Rows are one point carried round by a steady rotation, each followed by how many steps it has turned.
The counts run from 0 to 283.
[147 124 123  90 158 176 116 116 139  89 163 134 106 112 151 173 120 122
 150 177 137 152 146  81 103 126 112 101 121 166  77 129 162  95  95 110
 124 137 104 129 141  93 142 137 158 146 143 137 123  81  95  97 152 159] => 279
[127 126 120  91 135 171 124 131 121  94 165 133  99 109 184 169  82 143
 147 157 129 157 128 107 126 130 112  98 123 131 124 109 168 132  69  70
 115 153 110 114 120  95 130 153 170 168 125 129 132  90 113 141 138 167] => 143
[141 134 131 107 125 158 117 139 128  74 154 118  87 107 179 175 142 155
 129 117 120 153 119  86 115 114  97 142 131 161 118  80 165 112  70  88
 126 113 120 145 135  97 121 129 136 154 160 166 116  89 142  93 134 165] => 100
[117 137 134 109 135 175 119 128 108  74 146 120 119 106 193 166 106 159
 133 105 104 144 111 110 120 111  99 113 134 139 129  92 163 112  56  76
 123 123 129 144 129  73 123 136 153 155 146 144 129  88 139 113 131 164] => 10
[151 154 141 104 162 181 106 138 129  49 127 119 110 102 184 157 128 145
 136 131  82 126 122 116 121 106  96 123 116 160 100  85 152 120  97 108
 145 105 109 132 134  82 114 129 148 136 155 148 113  95 136  92 148 159] => 110
[153 135 127 116 129 169 119 155 148  72 136 122  63 108 167 178 117 145
 126 118 127 152 114  98 122 105 113 125 121 169 105  87 172 143  91  90
 161 122 117 116 128  96 112 131 132 152 145 153 116 104 124  86 119 174] => 209
[129 138 129  73 171 184 131 120 137  80 131 134 117 109 168 150  95 127
 158 170 114 135 120 114  97 105 108  81 114 135 101 122 144  80  99 105
 132 131 106 148 127  59 122 148 146 144 146 142 136  77 112 123 150 137] => 262
[149 125 126  91 162 179 117 116 136  88 160 134 107 110 151 170 121 123
 150 177 133 147 145  82 103 130 111  99 120 173  75 129 158  98 100 112
 124 137 101 130 143  99 142 137 159 143 144 137 125  81  94  96 154 159] => 280
[154 144 156  97 157 176 142 137 130  92 118 138  69  94 151 150 121 134
 142 162 116 138 132  96  99 134 110  88  97 184  74 129 152 126 111  94
 128 142 104 148 123  97 100 154 141 159 135 124 155  88 105 100 139 145] => 67
[138 125 120  77 134 171 148 122 132 106 139 156  82 113 158 172  99 142
 139 145 151 153 121  88  98 108 122  99 108 153 102 131 157 106  82  78
 122 159 125 148 126  68 118 140 130 170 132 141 158  84 102 118 134 144] => 165
[126 135 151 104 142 178 117 125 101  57 145 104 115 105 193 144 104 151
 148 136  87 132 106 120 104 127  95 105 135 156 113  96 163 116  97  86
 124  93 122 153 130  83 113 155 148 140 157 145 130  90 145 106 137 151] => 3
[149 118 121  76 136 170 141 114 136  98 143 149  82 114 155 177 105 142
 147 161 152 150 122  85  95 111 120 100 107 157  95 141 157 105  95  93
 127 147 119 157 127  66 121 138 126 164 140 146 150  82 106 110 139 137] => 168
[146 136 129 107 126 157 113 135 129  71 154 120  89 108 181 175 142 156
 132 119 119 151 118  85 114 112  95 144 130 157 116  82 168 115  71  92
 128 112 117 145 135  94 123 126 136 152 160 165 114  92 140  93 138 164] => 101
[149 135 140  82 153 174 127 107 116  81 155 142 102 104 182 154  87 138
 158 178 117 141 136 101 118 137 105  97 108 142  96 131 160 139  90  93
 119 145 104 129 117  81 130 145 168 164 131 122 145  95 104 137 150 144] => 150
[130 127 121 105 120 172 107 154 121  86 149 106  79 106 190 181  99 155
 135 140 119 152 117 128 139 120 109 117 123 138 140  92 173 137  78  68
 121 122 115 133 123 107 102 157 157 169 137 136 119  94 142 117 129 162] => 229
[132 133 150 104 140 178 116 121 104  55 148 106 114 106 194 145 103 147
 149 142  90 133 103 118 105 129  95 107 133 157 113  97 163 120 103  89
 124  91 121 150 130  84 112 157 144 141 160 147 127  91 145 105 139 147] => 2
[128 114 127  96 129 164 136 147 137 105 153 139  90 106 149 179 146 145
 134 132 138 160 133  71  96 120 114 106 123 174  99 108 160  88  78  91
 122 136 118 150 146 112 127 143 133 149 151 161 124  68 119  88 137 171] => 185
[133 115 127  97 128 162 133 146 137 102 158 139  87 105 150 179 146 147
 134 134 139 161 134  69  97 120 113 110 124 174  98 109 161  91  80  93
 124 136 117 149 146 112 128 140 133 148 148 161 120  72 118  89 137 171] => 186
[124 137 132  74 172 187 133 125 138  83 130 132 119 107 166 149  96 129
 156 164 113 135 121 114  97 105 109  80 116 136 103 122 142  75  95 101
 131 135 109 150 127  63 121 152 148 141 145 140 136  74 112 120 149 141] => 263
[166 133 133 114 135 179 109 147 142  60 131 109  67 109 178 176 106 144
 140 148 119 139 113 114 123 112 110 119 118 167 102 102 173 149 113 102
 167 105 107 124 123  95 106 140 140 144 149 144 111 107 131  87 125 160] => 214
[140 120 111  89 150 175 121 120 143 100 165 134 104 114 151 183 114 126
 145 168 150 161 141  79 104 119 115 103 124 155  93 124 162  87  81 104
 121 146 107 133 139  88 142 136 155 154 142 139 120  80  95 102 145 163] => 276
[139 121 121  75 134 170 146 120 135 104 141 155  80 113 156 174 102 142
 143 149 154 150 120  87  97 109 121  99 107 155 100 133 157 105  86  85
 124 155 125 149 126  67 120 138 129 169 136 144 157  83 103 115 134 143] => 166
[158 139 131 104 132 160 109 128 131  62 154 119  92 106 184 176 139 152
 135 128 115 148 120  87 117 113  93 146 125 156 111  85 168 121  78 102
 135 108 113 143 132  89 125 120 137 150 160 160 113  96 137  93 139 160] => 103
[124 130 125 110 124 178 110 161 122  87 140 104  81 105 188 177 101 155
 134 135 113 148 114 130 136 120 111 107 125 144 140  89 167 131  82  64
 126 123 115 133 126 110  96 164 157 163 136 138 121  91 144 112 128 165] => 227
[138 127 123  90 138 170 123 121 122  91 167 135  97 109 183 169  83 141
 150 166 132 156 132 101 126 134 108 102 120 132 115 116 169 138  73  78
 114 151 108 116 118  91 133 147 169 171 125 127 132  94 107 139 141 160] => 145
[109 129 124  95 139 179 123 146 123  94 155 128 102 109 181 163  81 142
 145 149 116 152 126 118 127 128 115  85 126 131 127 101 162 123  72  66
 116 148 111 111 124 103 123 163 173 160 123 129 128  85 116 137 139 174] => 140
[114 126 113  89 155 178 133 138 144 108 150 134 109 113 152 176 108 128
 141 146 143 158 129  95 103 107 116  87 127 144 109 115 151  68  69  86
 119 153 113 138 139  82 135 148 149 151 136 141 129  70 101 112 139 165] => 271
[160 132 138 114 139 184 105 149 136  60 125 102  71 107 179 171 102 142
 142 152 107 132 114 121 125 116 111 111 119 166 102 105 171 146 120 103
 164 100 106 129 120  96 101 149 143 140 150 141 112 103 136  90 127 157] => 216
[158 118 133  93 124 165 123 129 131  80 145 118  65 109 162 168 129 140
 147 163 133 145 119  91  96 125 112 121 116 182  95 117 171 115 120  98
 126 103 117 168 134  96 104 151 119 156 160 160 136  87 133  82 139 135] => 84
[149 121 145  95 133 169 123 133 127  75 140 114  78 107 166 159 134 142
 148 159 113 138 120  97  92 129 106 112 121 183  95 113 166 109 123  98
 127  96 117 170 135 102 102 156 125 144 166 160 134  82 140  84 146 136] => 87
[142 128 135  94 167 180 121 121 134  84 153 134 108 111 149 161 122 123
 147 173 121 141 149  84 101 133 113  93 119 182  68 126 157 100 105 109
 125 136 102 125 145 100 139 142 161 141 143 136 128  81  97  95 157 162] => 282
[147 121 118  90 157 173 118 117 141  93 164 134 105 113 151 178 118 123
 148 175 143 154 143  82 103 125 113 103 123 163  84 129 162  93  90 108
 123 141 104 132 142  92 143 135 157 149 142 138 123  81  95 100 149 160] => 278
[106 132 123  85 162 185 135 139 140 103 135 133 115 109 152 161 103 129
 143 146 128 149 124 106 100 106 113  75 125 141 111 116 142  62  76  87
 121 149 113 143 136  77 125 155 150 147 139 140 133  66 108 115 141 159] => 268
[122 120 143  86 147 179 140 143 131 100 130 136  99 104 149 160 131 140
 146 151 119 138 128  92  86 120 116  77 115 176  89 129 146  77 106  96
 126 131 116 169 142 100 115 158 134 136 152 150 139  63 122  94 147 150] => 178
[146 128 120  97 121 169 102 138 119  79 159 110  83 105 197 181 100 153
 142 156 119 153 122 120 142 126 107 127 118 134 135  98 175 143  82  77
 119 120 112 133 121 100 109 150 159 173 139 138 120  99 139 119 138 154] => 232
[146 138 115  66 149 168 131 109 138  78 148 146 103 111 183 162  89 134
 154 159 131 147 114 105 111  99 109 115 109 120 118 111 156 109  83  95
 127 138 115 138 118  48 124 134 139 166 141 149 139  92 113 134 145 137] => 255
[136 141 150  99 151 177 148 150 130 100 113 137  67 100 146 151 123 138
 132 140 117 142 126 102  96 125 116  86 101 190  87 117 150 114 105  76
 121 141 117 150 132 100  91 161 131 163 133 130 161  83 110  96 134 148] => 71
[128 137 125 104 133 174 115 123 111  76 151 124 119 106 192 174 104 158
 134 110 113 147 113 106 123 108 100 121 130 134 128  96 165 114  54  80
 126 128 128 143 127  68 128 127 154 158 144 144 126  91 135 113 131 162] => 12
[149 139 137  82 143 174 107 122 110  64 151 120 103 100 201 155 101 150
 153 169  91 136 129 126 133 131  99 116 108 137 119 104 163 141 100  91
 116 114 108 141 123  89 109 150 166 169 141 134 132  93 137 127 157 138] => 238
[163 142 155  94 157 173 140 129 133  91 127 139  69  94 154 154 116 135
 147 170 123 140 135  88 100 137 106  94  96 180  73 133 155 133 108 101
 131 142 100 144 119  97 108 149 146 160 134 124 149  91 101 103 141 143] => 65
[132 138 109 102 145 185 109 156 143  69 137 122  99 116 179 180  97 142
 124 118 114 148 112 127 134  84 116 117 124 137 125  82 158 120  79  81
 147 128 118 107 131  80 115 135 145 152 137 145 111  98 126 105 130 177] => 120
[127 148 117 104 150 186 112 158 142  70 129 122 104 112 178 171 103 144
 123 111 103 143 112 128 133  86 114 112 123 143 124  76 153 115  81  80
 146 125 120 110 134  80 111 137 146 147 138 145 115  93 129 104 132 178] => 118
[108 134 125  84 165 184 137 137 141  98 133 132 118 108 155 158 103 129
 146 149 121 145 123 108  98 105 112  75 122 141 109 115 141  60  79  89
 124 145 112 145 135  77 125 155 150 145 140 140 134  66 109 116 144 155] => 267
[112 126 110  78 148 191 122 149 140  90 137 149 120 114 170 178  90 139
 134 128 109 140 132 119 127  90 129  85 116 134 116 106 153 101  83  83
 143 154 127 117 141  78 124 141 160 149 125 145 127  76 118 118 149 168] => 31
[138 117 140  80 150 181 138 127 132  95 130 135  97 105 151 163 122 137
 152 167 126 135 128  91  84 122 115  81 111 172  84 140 150  87 116 104
 132 128 112 170 137  86 116 155 132 141 152 148 141  67 117  96 148 137] => 175
[129 154 131 105 157 187 112 157 135  62 119 121 107 107 180 161 114 144
 124 111  85 132 116 128 127  94 109 109 119 151 115  77 146 113  84  89
 147 119 117 117 136  81 109 136 147 141 143 146 119  90 133  99 140 174] => 115
[142 129 125  89 138 170 123 117 120  88 167 137  96 108 185 168  84 142
 153 170 131 151 134  99 126 136 108 105 117 133 112 119 169 140  77  82
 115 148 107 118 119  87 132 146 168 171 127 126 135  94 106 140 144 158] => 146
[137 118 130  73 153 181 126 134 145  83 150 141 106 106 171 163  90 129
 165 186 116 139 141 100 112 126 118  74 116 144  92 129 160 117 111 109
 150 140  97 119 128 101 134 154 165 137 136 144 116  79 111 127 156 158] => 43
[152 139 157 107 153 172 126 144 135  66 134 132  93  96 158 155 147 139
 136 136  95 134 135  83 103 125 102 108 116 191  73  99 157 120 108 112
 146 115 109 135 142 112 119 136 142 132 153 153 117  85 123  79 149 168] => 197
[148 136 121  92 142 180 105 108 116  66 152 130 123 107 192 185 100 151
 142 133 114 139 121 108 129 105 102 125 117 130 114 111 167 123  71 102
 138 125 121 141 128  57 131 114 158 155 143 139 122  97 128 109 142 151] => 17
[122 133 141 108 127 161 125 150 124  80 145 117  91 104 174 164 146 155
 129 112 109 148 117  92 105 118  99 121 135 171 119  79 161  99  77  78
 120 111 123 154 139 109 110 148 132 147 159 166 126  77 148  92 136 163] => 96
[120 132 137 115 133 185 111 168 123  80 125 102  83 103 183 167 102 152
 133 134 101 139 112 138 131 118 110  95 126 153 129  91 162 129  94  70
 136 115 114 132 124 111  93 169 155 151 139 134 120  90 145 106 128 165] => 224
[142 135 118  96 138 175 108 113 115  70 153 127 121 108 194 185 102 155
 138 123 118 144 119 104 127 103 101 127 122 130 122 104 168 121  62  92
 134 128 126 141 128  61 131 118 156 157 143 141 123  95 131 112 137 154] => 15
